0: [175 145  37  91 184  64 112  64  91  98  98 170 132 111  75  90]
1: [ 90 152 122 128 109 134 139 135 171 100  96 129 127  93 141 174]
2: [ 76 139 134 135  77 228 112 158 158 105 145 169 157 191  64 157]
3: [ 43 104 108 126  99 101 106 128  93 192 168  98 130 174 139  75]
4: [158 151 125 108 108 161 126 157 177  97 146 153 144 162 130 144]
5: [133 129 150  98 133 137 115 162 123 160 176 123 150 177 136 143]
6: [108 130  95 171  98 133 181 121 134  61  13 117  61   0 140 130]
7: [ 68 139 123 136  75 223 113 152 156 101 135 168 153 181  64 154]
8: [ 65 121 120 139 146 131 108 120  73 161 101 133 130  95 104 114]
9: [142 141 161 115 139 153 126 169 141 141 137 130 138 125 154 160]
10: [ 97 118 206 160 101 138 130 140 161 163 164  95 141 160 183 153]
11: [170 130 141 136 164 107 150 102 122 100  89 130 120  70 118 176]
12: [ 82 125 109 156 120  75 138  61 136 113  95 117 119  99 123 139]
13: [219 111  97  91 170  44 140  86  92 123 148 115 113 129 128  97]
14: [214 119 165 130 147  76 172  93 148  82 126 104 113  97 145 188]
15: [201 151 110 105 133 146 115 136 175 100 152 158 140 179 139 101]
16: [122 163  83  73 146 120 102 163 155 133 137 148 148 151 149 131]
17: [ 98 111 124 115 155  68 125 162  66 207 117  76  92  55 205  64]

[ 76 125 145 153 103 156 131 118 143 111 114 128 144 122  98 191] 1 9 7
[115 116  98 151 162 137  95 117  52 162  88 153 114 103  87  48] 8 0 3
[ 94 117 207 164 104 134 131 138 160 168 167  90 135 158 188 149] 10 9 5
[118 145 127 138 124 163 138 159 152  93  70 133 109  51 139 154] 1 11 9
[180 148  35  87 188  62 110  64  91  95  98 171 135 112  71  87] 0 13 11
[173 126  97 114 132 120 121 102 128 110 145 147 134 173  91 103] 15 4 16
[ 86 119 109 134 132  97 139 149  95 160  89  89  89  43 177  88] 17 8 12
[168  94 191 117 165 107 107 139  72 205 205 106 149 199 135 125] 5 9 10
[ 33 101  98 126  95 100 100 127  84 200 161 103 127 170 134  66] 3 8 5
[127 123 158 117 148 125 136 131 108 135 142 116 141 116 117 182] 9 5 11
[ 92 111 124 117 156  63 128 160  63 205 113  74  92  51 205  62] 17 8 3
[ 90 133 121 150 133  88 140  74 152 111  92 125 133  96 134 152] 12 1 11
[127 163 112 111 116 131 120 119 203  91 143 155 164 181 125 162] 4 15 16
[ 66 120 124 144 142 136 110 123  79 156 102 134 129 103 104 115] 8 12 3
